[134  94 211 135 185 107 133 106 164  73 123  95  90 134 162  91 105 147
 108  95 142 124 162 121 102 107 131  33 186 126 169] : j135
[117  95 201 119 173 100 145 118 160  94 127  87  92 120 168  94 119 138
  99 109 149 105 153 123  97 103 131  42 197 131 159] : j835
[137 128 153 137 129 120 141  95 123  73 164 106  90 140 134 123 119 149
 110  93 140 115 131 123 119 104 119  89 137 129 133] : j287
back: [ 90  95 123  73 164 106] | j135
back: [ 95 141 120 129 137 153 128] | j287
back: [124 142  95] | j135
back: [120  92] | j835

[128 124 127 129 125 123 135 135 180 198] -> j738
[122 186 177 190 196 185 173 192 192 194] -> j160
[130 193 200 192 205 196 157 206 197 166] -> j447
[119 134 143 154 133 189 164 205 192 177] -> j88
[145 120 175 185 205 186 196 191 183 205] -> j939
[126 125 116 124 119 154 181 189 196 210] -> j674
[110 133 127 176 190 188 188 194 190 187] -> j978
[121 131 127 139 119 154 181 196 189 195] -> j226
[125 131 147 195 190 183 180 201 189 193] -> j456
[109 134 131 185 186 186 185 195 189 186] -> j697
[119 127 138 145 120 176 185 205 186 196] -> j681
[140 130 122 136 130 127 112 177 194 194] -> j798
back: [189 196 181 154 119] | j226
back: [196 186 205 185 176 120 145] | j681
back: [185 196 190] | j160
back: [189 196 181 154 119 139 127 131 121] | j226
back: [177 112] | j798
back: [192 205 164 189 133 154 143 134] | j88
back: [131 134] | j697

[ 98 155 112 100 128 103 149  98 101 105 133 120 165  60 118 167 107  88
 132 123  43 137 116 200  56 170 189 134 133 212 100 100 125 155 136] : j593
[ 98 155 112 100 128 103 149  98 101 105 133 120 165  60 167 123 107  43
 118  88 132 137 116 200  56 170 189 134 133 101 100 117 125 155 136] : j80
[109 137 113 125 100 111 142 132 115 131 116 118 153 122 127 125 128 145
 162 139 105 122 101 123 136 138 120 109 117 109 128 142 109 120 138] : j957
back: [170  56 200 116 137 132] | j80
asked: [ 98 155 112 100 128 103 149  98 101 105 133 120 165  60 167 123 107  43
 118  88 132 137 116 200  56 170 189 134 133 101 100 117 125 155 136] | j80
back: [132  88 118  43 107 123 167] | j80

[115 147 178 159 158 163 153 159 183  96 172  83 153  87] -> j744
[ 97  95 101  89 106  95 114 193 166 114 191  81  96 110] -> j717
[159 163 153 159 183  75  79 147  86 130 177 155  91 164] -> j220
[101  95  89  97  95 106 109 116 109 136 115 105  57  62] -> j806
back: [106  95  97  89  95 101] | j806
back: [183 159 153 163 158] | j744
back: [155 177 130  86 147] | j220
back: [115 136 109 116 109 106  95  97  89  95] | j806
back: [153 163 159] | j220
back: [172  96 183 159 153 163 158 159 178 147 115] | j744

[165 157 114 114 128 136 112 150 121  94 147 107  73 131 182 123 122 130
 154 125 142 173 143 150 205 107 144  43 166 150]  j100
[158  79 126  98 131 121 140 151  89 113  86  84 150  84 143 146 112 135
 149  97 178 185 132 152 193 124  96 120 161  73]  j194
[ 76 136 108 116 137  92  94 128 180 131 174 153  67 177 166  89 138 135
 181 116  74 129 108 156  92 115 115 117 100 152]  j808
[145  88 133 156 134 143 147 133  65 131  93  90 179  88  94 166 141 174
 117  81 156 153 135 144 172 152  98 161 125  73]  j267
[145  96 120 146 137 133 130 146  72 116 113  83 139 101 130 155 143 183
 150  67 148 181 134 168 202 140  94 122 134  82]  j129
[111 155 139 110 119 123 130 109 182 143 138 173 127 151 119 104 113  72
 102 189 110  73 121  85  48 119 159 143 121 169]  j883
back: [132 185] | j194
back: [159 119  48  85 121  73 110] | j883

[ 65 135 162 136 162 136 140] : j562
[157 162  64 135 162 136 140] : j775
[120 133 165  62  77 211 107] : j6
asked: [ 65 135 162 136 162 136 140] | j562
back: [ 64 162 157] | j775
back: [136 162 135  64 162 157] | j775
back: [ 62 165] | j6
back: [136 162 135  64] | j775

[206  98 176 132 137 107 198 117 124 171 106] = j437
[134 146 143 159 127 133 100  86 114 129 151] = j629
[ 92 125 106 159 127 133 100  86 112 117 176] = j733
[110 134 119 138 142 120 107 170 122 108 124] = j796
[ 91 118 104 132 137 125 102 102 165 118 139] = j563
[131 112 132 120 142 170 122 124 138 108 107] = j330
[145 128 125 125 103 122 155 117 122 163 141] = j965
[115 143 119 122 114 114 120  91 129 128 120] = j929
back: [132 104 118] | j563
asked: [ 92 125 106 159 127 133 100  86 112 117 176] | j733
back: [143 115] | j929
back: [124 108 122 170 107 120 142 138] | j796
back: [124 122] | j330
back: [117 155 122 103 125 125 128 145] | j965
back: [ 91 120 114 114] | j929

[128 140 159 165 155 108] : j869
[138 128 141 159 165 155] : j568
[100  60 155 129 168  87] : j987
[ 68 133  88 149  91 113] : j295
[ 97  60 155 129 168  87] : j907
[ 68 133  88 149  85 120] : j50
asked: [ 97  60 155 129 168  87] | j907
back: [155 165 159 141 128] | j568
asked: [100  60 155 129 168  87] | j987
asked: [ 68 133  88 149  85 120] | j50

[116 187 125 167 148 141 173  77  97 115 119 174 117 134 131 148 173  55] = j934
[121 178 130 161 145 138 170  63  79 120 119 175 125 149 115 119 167  59] = j751
[142 163 150 136 204 120 160  94 103 115 179 179 114 166 126 104 141  72] = j671
[132 110 150 142 133 219 116 199 149 140 160 171 152 170  78  48 128 116] = j119
[153 129 118 158 157 139 148 153 166 110 141 148 101  93 174 213 157  91] = j723
[142 160 150 132 219 116 149 133 140 110 199 171 102 151 150 135 134  85] = j290
[133 106 132 120  87 129 128  69  68 144  91 125 156 161  76  51 125 132] = j285
[132  91 127 115  70 128 116  86  78 147  84 109 160 151  79  57 116 152] = j967
[143  80 137  91 141 113  89 195 178 132 164  92 126 121 143 127  84 190] = j853
[104 142 100 146  86 144 121 168 172 125  95 105 119  70 164 215 144 139] = j218
[148 150 154 129 204 116 153  93  99 118 181 175 118 175 118  85 131  82] = j716
back: [136 150 163] | j671
back: [127 143 121 126  92 164 132 178 195] | j853
back: [129 154] | j716
back: [171 199 110 140 133 149 116 219 132 150 160 142] | j290
back: [125 175 119 120  79] | j751

[105 134 136  94 145 115  84 134  92 125 197 198] -> j134
[166  60 145 108 105 134 134  94 145 115  84 186] -> j385
[145 134  94 115 105 134  84 136 145  91  71 139] -> j560
back: [ 84 115 145  94 134 134 105] | j385
back: [134 105 108 145  60 166] | j385
asked: [105 134 136  94 145 115  84 134  92 125 197 198] | j134
back: [ 71  91 145 136] | j560
back: [134  84 115 145  94 136 134 105] | j134
back: [108 145] | j385
back: [ 91 145 136  84 134 105 115] | j560

[ 68 131  97  95  78 125] : j111
[100 104  83  78  86 121] : j469
[167 121 133 125 155 139] : j548
[168 108 123 118 148 111] : j665
[ 56 160 133 141  91 135] : j370
[ 97 104  83  78  86 121] : j328
asked: [100 104  83  78  86 121] | j469
back: [104 100] | j469

[104 106  65 100 159 150 161 128 109 115]  j37
[ 95 150 116 116  84  79 127  91 132 135]  j615
[128 150 104 159  65 100 161 109 106 113]  j847
back: [159 100  65] | j37
back: [132  91 127] | j615
back: [106 109 161 100  65 159 104 150 128] | j847

[142 172 135 162 140 149 151 135 179 170 151 143 194 164] : j745
[149 172 151 142 179 135 140 162 151 170 135 143 164 148] : j255
[161 189 172 168 218 142 151 185 163 191 144 147 183 157] : j624
[154 193 145 171 178 165 152 163 145 171 144 138 181 156] : j655
back: [170 179 135 151 149 140 162 135 172 142] | j745
back: [135 170 151 162 140 135 179 142 151 172 149] | j255
back: [165 178 171 145] | j655
back: [145 193] | j655

[111 120 167 128 107] = j367
[177 106 128 167  74] = j785
[ 67 134 120  73  74] = j250
[166 148 123 156 140] = j532
[ 89  99 108 156 162] = j720
[ 56 134 131  73  62] = j68
[100  64 108 144 173] = j118
[188 106 134 191 118] = j468
[166 120 128 167  62] = j427
[ 89 141 126 108 151] = j924
[111 113 134 144 184] = j83
[144 155 148 120 107] = j975
back: [167 128 120] | j427
back: [ 62 167 128] | j427

[ 65  36  96 214 116 155] : j830
[165 137  95 113 165  88] : j938
[174 145  91 165 113  86] : j844
[112 165  88  78 115  70] : j440
back: [ 88 165 113] | j938
asked: [165 137  95 113 165  88] | j938
back: [165  91] | j844

[125 201 138 153 133 122 119 132 124] = j645
[112 111 151 131 136  38 138 156 119] = j567
[119 131 118 171 125 202 101 106 132] = j251
[117 113 148 171 106 125 202 101 121] = j17
[120 121 130 152 133 144 112 126 128] = j309
back: [106 101 202 125 171] | j251
asked: [117 113 148 171 106 125 202 101 121] | j17
back: [125 106 171 148] | j17
back: [125 171 118 131] | j251
back: [126 112] | j309
asked: [119 131 118 171 125 202 101 106 132] | j251
back: [144 133 152 130] | j309

[134 146 158  96 113 160 162 112 125 109 131 133  97 127 161 160 137  99] : j197
[113 160 162 112 125 111 131 133 213 149  86  57 144 140 118  79 105  91] : j79
[110 131 133 213 149 192 102  71 191 150  97  66 127 128 131 101 111  93] : j61
back: [133 131 109 125 112 162 160 113] | j197
back: [149 213 133 131 111] | j79

[166 144  50 138 112 136 111 194  77]  j455
[173  95  44 122 119  89 165 127  70]  j416
[166 144  50 138 112 136 111 191  70]  j790
[166 144  50 138 112  91 163 126  71]  j15
[166 144  50 138 112 136 111 148  70]  j670
back: [163  91 112 138  50 144] | j15
back: [165  89 119 122  44] | j416
back: [ 91 112 138  50] | j15
back: [191 111 136 112 138  50 144] | j790

[146  94  93 123  59 135  87  85  94  77 140 178 124  77 152] = j499
[ 53 102  93 123  59 135  87  85  94  77 140  97  68 137  96] = j659
[127 148 165 114 165 150 185 175 116 198  80  88  78 161  82] = j974
[166 187 154 187 146 152 146 159 122 134 128 113 123 149 167] = j488
[136 127 120 135 115 132 144 126 132 143 148 159 132 115 185] = j754
[ 70  54 102 123  68 137  87  77  94  97 140  85 135  59 157] = j151
[100 106  81 102  73 108  87  71  99  88 104 132 102  69 116] = j917
[ 95 125 132 126 126 115 102 121 173  94 173 101 173 146 101] = j9
[112  79 154  44 160 137 130 151 163 132 143 170 180 163  35] = j386
asked: [ 53 102  93 123  59 135  87  85  94  77 140  97  68 137  96] | j659
back: [102  54] | j151
back: [137  68  97 140  77  94  85  87 135  59 123] | j659

[131 123 103 127 117 206 127  80] = j910
[100 102 180 156 172 115 115 180] = j120
[131 123 103 132 117 206  72 126] = j274
[ 97  91 145 134 195 143 113 170] = j504
[172 115 115 179 117 206 127  80] = j21
[100 180 156 172 115 115 171 148] = j173
back: [148 171 115 115 172 156] | j173
back: [180 115 115 172] | j120
back: [115 115 172 156 180 102] | j120
asked: [100 180 156 172 115 115 171 148] | j173
back: [180 115] | j120

[132 144 115 140] : j291
[124 121 130 128] : j489
[122 124 116 118] : j658
[192  82 144 153] : j188
[186 101 134 127] : j190
[184 199 102 125] : j321
[186 101  96 105] : j248
[174 126 113 122] : j254
[175 119 123 115] : j397
[178 194 121 153] : j668
[178 194  95 129] : j347
back: [140 115] | j291
back: [115 144] | j291

